In the rows, 128 means zero.
One turn moves each row of this set onto another row. After a few examples, where does it send each row asked below?
J_336: 139; 127; 125; 122; 112; 140; 115; 67; 101; 152; 143; 93; 123; 112; 150; 121; 118; 148; 170; 147; 135; 108; 152; 107; 168; 117; 149; 136; 98; 139; 140; 107; 152; 130
J_435: 124; 129; 140; 119; 130; 132; 117; 145; 141; 162; 122; 160; 177; 104; 138; 131; 131; 145; 107; 153; 95; 95; 132; 153; 102; 102; 159; 137; 130; 116; 143; 131; 83; 121
J_211: 135; 147; 142; 154; 120; 127; 121; 169; 116; 103; 150; 141; 149; 117; 111; 161; 160; 149; 140; 143; 132; 126; 138; 105; 90; 172; 85; 149; 108; 92; 157; 122; 121; 119
J_775: 121; 136; 164; 146; 148; 99; 156; 132; 121; 177; 121; 125; 131; 145; 128; 182; 117; 94; 94; 153; 120; 129; 135; 124; 106; 125; 147; 127; 107; 148; 168; 84; 134; 108
J_556: 133; 99; 112; 152; 98; 114; 87; 146; 143; 120; 115; 119; 115; 125; 75; 116; 123; 95; 105; 129; 147; 135; 117; 147; 157; 150; 92; 130; 132; 137; 138; 117; 119; 145
J_387: 160; 133; 140; 128; 95; 118; 101; 78; 118; 152; 145; 101; 120; 126; 153; 92; 109; 116; 136; 171; 117; 88; 130; 110; 127; 135; 109; 110; 135; 147; 136; 149; 141; 101
J_997: 138; 133; 96; 127; 148; 133; 120; 84; 113; 134; 126; 99; 126; 96; 116; 168; 112; 118; 141; 136; 123; 100; 149; 126; 196; 125; 159; 132; 128; 128; 171; 97; 142; 103
J_238: 126; 143; 110; 124; 136; 147; 123; 80; 113; 132; 111; 97; 123; 98; 126; 167; 104; 126; 139; 130; 127; 106; 159; 133; 196; 111; 150; 136; 123; 125; 162; 110; 151; 106
J_697: 127; 135; 125; 102; 110; 131; 121; 94; 108; 129; 147; 105; 119; 118; 130; 148; 126; 160; 177; 111; 134; 125; 159; 130; 171; 99; 167; 136; 97; 126; 125; 107; 146; 134
J_597: 144; 102; 149; 180; 149; 96; 128; 100; 139; 128; 144; 132; 144; 139; 127; 135; 73; 115; 132; 189; 103; 98; 118; 121; 131; 132; 146; 131; 138; 146; 136; 120; 111; 117
J_581: 158; 117; 120; 133; 164; 105; 105; 101; 103; 144; 138; 96; 123; 106; 130; 171; 127; 92; 137; 168; 119; 97; 123; 145; 139; 145; 154; 83; 156; 134; 168; 145; 125; 97
J_796: 143; 131; 145; 106; 117; 97; 138; 83; 118; 148; 113; 110; 118; 128; 129; 161; 153; 87; 103; 132; 104; 127; 152; 130; 98; 155; 122; 94; 92; 124; 167; 106; 149; 106
J_525: 139; 132; 150; 152; 134; 124; 150; 147; 127; 98; 136; 116; 104; 163; 110; 131; 149; 136; 129; 97; 132; 112; 135; 145; 105; 154; 65; 124; 152; 89; 132; 116; 116; 133
J_207: 118; 129; 148; 149; 164; 150; 133; 156; 126; 125; 189; 136; 132; 134; 174; 137; 158; 132; 125; 145; 90; 120; 101; 140; 111; 100; 140; 119; 126; 115; 107; 142; 124; 106
J_952: 129; 169; 133; 109; 136; 136; 110; 128; 144; 134; 146; 126; 120; 108; 132; 138; 160; 127; 96; 145; 78; 97; 131; 168; 102; 90; 169; 125; 133; 128; 157; 121; 113; 100
J_851: 134; 134; 171; 145; 169; 104; 114; 148; 116; 165; 142; 94; 127; 97; 145; 119; 135; 90; 107; 117; 137; 81; 126; 130; 128; 106; 145; 121; 113; 123; 101; 126; 97; 104
J_521: 138; 150; 161; 160; 126; 125; 124; 164; 116; 91; 152; 123; 136; 130; 107; 157; 160; 145; 144; 132; 119; 127; 130; 112; 105; 173; 76; 134; 126; 94; 166; 135; 132; 119
J_509: 137; 167; 149; 132; 105; 107; 141; 153; 109; 94; 135; 152; 107; 165; 131; 146; 122; 131; 123; 103; 146; 148; 100; 141; 112; 163; 130; 142; 151; 123; 161; 148; 137; 103
J_147: 111; 147; 158; 147; 126; 124; 116; 170; 105; 120; 126; 128; 96; 169; 129; 125; 135; 121; 116; 91; 146; 131; 108; 139; 112; 144; 111; 108; 156; 87; 142; 128; 139; 139
J_663: 127; 136; 129; 134; 106; 134; 113; 72; 102; 137; 128; 96; 126; 120; 146; 138; 109; 157; 166; 142; 135; 119; 160; 123; 170; 108; 152; 143; 88; 140; 135; 104; 150; 134
J_983: 134; 106; 103; 136; 145; 114; 160; 122; 127; 111; 138; 110; 121; 78; 136; 140; 162; 137; 97; 144; 129; 130; 99; 100; 178; 129; 81; 137; 104; 132; 115; 118; 152; 106
J_632: 128; 133; 147; 118; 140; 92; 132; 95; 148; 124; 143; 121; 90; 96; 155; 115; 112; 80; 102; 110; 116; 77; 140; 160; 128; 147; 130; 145; 123; 115; 107; 118; 105; 98
J_244: 136; 132; 132; 88; 93; 127; 120; 136; 136; 120; 155; 131; 136; 101; 153; 127; 140; 149; 116; 155; 72; 96; 160; 150; 96; 119; 142; 122; 112; 136; 122; 118; 98; 128
J_586: 159; 114; 130; 103; 129; 116; 123; 147; 130; 115; 169; 168; 135; 130; 134; 135; 146; 116; 126; 103; 103; 116; 122; 176; 118; 137; 133; 113; 129; 136; 99; 162; 110; 89
J_105: 144; 113; 141; 150; 137; 126; 119; 96; 118; 129; 102; 115; 155; 114; 94; 149; 94; 142; 150; 125; 129; 112; 161; 124; 185; 102; 162; 137; 94; 140; 135; 111; 130; 121
J_70: 110; 134; 112; 123; 136; 141; 98; 146; 146; 130; 174; 143; 156; 113; 142; 130; 124; 133; 114; 127; 83; 105; 110; 141; 114; 142; 87; 157; 136; 99; 142; 164; 119; 87
J_913: 111; 147; 114; 123; 148; 154; 140; 93; 128; 131; 131; 110; 128; 105; 121; 164; 114; 144; 152; 119; 124; 109; 150; 128; 192; 88; 162; 149; 130; 102; 153; 99; 145; 116
J_49: 111; 106; 157; 126; 152; 147; 158; 167; 111; 123; 128; 110; 106; 146; 131; 139; 111; 137; 131; 102; 144; 136; 124; 135; 95; 151; 92; 131; 168; 92; 149; 141; 114; 139
J_231: 137; 125; 141; 124; 104; 107; 162; 104; 122; 165; 106; 98; 160; 142; 147; 135; 105; 120; 93; 142; 106; 124; 144; 83; 95; 130; 101; 133; 102; 132; 154; 109; 123; 104
J_482: 106; 115; 126; 133; 152; 82; 110; 116; 120; 134; 151; 78; 139; 99; 174; 137; 109; 121; 121; 129; 117; 95; 124; 128; 102; 141; 130; 154; 106; 94; 118; 127; 80; 124
J_914: 126; 93; 120; 125; 146; 106; 162; 115; 114; 149; 135; 139; 117; 94; 150; 139; 143; 145; 115; 140; 169; 149; 80; 125; 159; 130; 114; 161; 102; 154; 115; 135; 147; 117
J_922: 112; 98; 108; 167; 148; 165; 144; 112; 143; 127; 124; 88; 112; 106; 133; 131; 148; 110; 111; 167; 135; 133; 112; 134; 147; 126; 80; 136; 154; 98; 153; 110; 118; 148
J_896: 136; 93; 114; 155; 103; 108; 94; 147; 155; 119; 123; 119; 115; 130; 80; 121; 122; 105; 91; 126; 144; 139; 117; 147; 160; 140; 103; 121; 139; 143; 128; 124; 120; 150
J_898: 148; 140; 172; 143; 153; 174; 180; 148; 115; 119; 118; 149; 126; 115; 135; 137; 162; 128; 123; 127; 144; 139; 116; 106; 92; 123; 130; 123; 143; 96; 148; 146; 132; 96
J_809: 149; 106; 137; 154; 138; 119; 122; 88; 125; 131; 116; 130; 153; 123; 97; 127; 88; 132; 148; 130; 124; 110; 142; 109; 179; 110; 174; 140; 101; 146; 133; 103; 128; 122
J_356: 127; 148; 127; 146; 115; 141; 116; 168; 113; 127; 159; 141; 158; 93; 127; 157; 143; 135; 149; 150; 124; 120; 146; 99; 95; 167; 89; 147; 106; 114; 166; 131; 106; 102
J_29: 114; 96; 101; 162; 145; 154; 136; 114; 155; 136; 132; 92; 113; 104; 130; 145; 152; 116; 105; 163; 139; 129; 118; 145; 150; 135; 80; 130; 160; 102; 153; 120; 123; 152
J_212: 133; 150; 173; 160; 150; 173; 167; 128; 121; 131; 127; 166; 127; 110; 149; 125; 158; 110; 132; 134; 129; 140; 112; 109; 95; 112; 155; 118; 124; 110; 151; 144; 126; 91
J_645: 142; 169; 129; 116; 95; 113; 148; 151; 114; 81; 141; 157; 97; 149; 133; 145; 128; 128; 110; 109; 145; 148; 109; 131; 97; 155; 143; 145; 138; 125; 150; 131; 133; 94
J_390: 154; 162; 109; 123; 95; 106; 149; 135; 121; 72; 148; 151; 109; 138; 130; 147; 131; 116; 121; 106; 119; 144; 123; 132; 97; 148; 151; 133; 121; 144; 148; 132; 108; 77
J_178: 148; 131; 183; 140; 141; 165; 191; 151; 108; 112; 121; 140; 127; 130; 146; 137; 144; 134; 135; 124; 140; 139; 116; 109; 109; 142; 113; 114; 157; 101; 148; 157; 130; 109
J_473: 131; 122; 132; 123; 122; 134; 116; 106; 133; 132; 119; 134; 160; 108; 88; 137; 101; 152; 160; 102; 127; 108; 163; 114; 186; 101; 149; 147; 102; 114; 130; 111; 132; 126
J_274: 132; 87; 127; 140; 118; 138; 130; 119; 125; 141; 135; 86; 90; 141; 145; 111; 145; 127; 113; 139; 166; 165; 98; 147; 125; 109; 135; 116; 142; 149; 120; 142; 125; 160
J_739: 136; 91; 123; 134; 120; 134; 136; 129; 109; 134; 129; 90; 89; 142; 141; 117; 139; 113; 122; 137; 168; 167; 97; 151; 130; 112; 141; 118; 141; 155; 122; 129; 116; 154
J_382: 125; 109; 121; 137; 149; 85; 109; 119; 125; 118; 129; 130; 115; 93; 101; 133; 154; 128; 96; 122; 140; 151; 76; 118; 165; 133; 121; 146; 86; 141; 131; 136; 163; 108

J_147 -> J_525
J_809 -> J_997
J_663 -> J_105
And these:
J_387 -> J_597
J_983 -> J_914
J_356 -> J_212
J_739 -> J_556
J_178 -> J_509
J_775 -> J_796
J_952 -> J_244
J_207 -> J_586
J_898 -> J_645
J_913 -> J_697
J_482 -> J_851
J_29 -> J_274

One turn moves each row of this set onto another row. After a few examples, where does it send each row asked below?
J_183: 175; 171; 196; 76; 104; 104; 135; 157; 109; 167; 78; 122
J_855: 178; 153; 166; 103; 112; 80; 156; 123; 157; 150; 57; 73
J_921: 122; 143; 178; 103; 92; 87; 86; 148; 119; 81; 81; 89
J_128: 137; 149; 163; 130; 106; 69; 94; 133; 142; 87; 84; 71
J_602: 189; 168; 157; 94; 119; 69; 147; 138; 139; 172; 68; 97
J_193: 173; 164; 148; 152; 135; 68; 143; 148; 122; 106; 97; 104
J_811: 162; 156; 205; 71; 91; 108; 115; 136; 125; 163; 75; 113
J_446: 165; 130; 134; 125; 117; 58; 122; 128; 133; 96; 82; 85
J_737: 135; 192; 148; 141; 138; 68; 132; 179; 125; 107; 77; 101
J_717: 158; 161; 208; 73; 97; 120; 148; 159; 113; 145; 65; 114
J_704: 100; 140; 171; 92; 98; 106; 95; 152; 128; 111; 59; 125
J_828: 122; 187; 161; 114; 124; 85; 123; 194; 102; 102; 75; 119
J_136: 103; 151; 146; 84; 120; 105; 100; 159; 157; 107; 68; 119
J_599: 163; 138; 187; 88; 94; 96; 133; 114; 157; 142; 56; 74
J_827: 137; 132; 123; 77; 118; 85; 109; 152; 146; 91; 74; 102
J_956: 145; 186; 174; 149; 136; 96; 141; 171; 115; 120; 94; 133
J_223: 184; 171; 165; 104; 123; 83; 175; 149; 136; 155; 61; 91
J_184: 152; 143; 208; 73; 86; 117; 130; 132; 134; 140; 60; 94
J_726: 164; 146; 191; 78; 93; 94; 111; 118; 146; 163; 67; 94
J_179: 144; 174; 147; 149; 128; 59; 118; 149; 146; 99; 82; 76
J_507: 107; 177; 175; 114; 129; 121; 109; 165; 156; 114; 87; 129
J_303: 187; 177; 173; 88; 118; 84; 152; 157; 117; 170; 76; 116
J_288: 172; 137; 131; 100; 126; 77; 125; 149; 131; 80; 102; 96
J_287: 177; 152; 168; 90; 106; 74; 127; 119; 154; 169; 64; 86
J_337: 109; 174; 186; 118; 117; 115; 116; 173; 116; 121; 75; 143
J_935: 129; 118; 145; 94; 98; 77; 97; 130; 136; 97; 63; 96
J_462: 176; 164; 159; 130; 135; 93; 133; 153; 129; 87; 124; 106
J_378: 115; 162; 177; 95; 102; 96; 101; 180; 100; 89; 77; 113
J_114: 173; 177; 187; 90; 116; 103; 172; 167; 115; 153; 66; 113
J_138: 144; 184; 181; 137; 137; 114; 124; 162; 142; 105; 115; 124

J_828 -> J_737
J_855 -> J_599
And these:
J_183 -> J_303
J_446 -> J_935
J_288 -> J_827

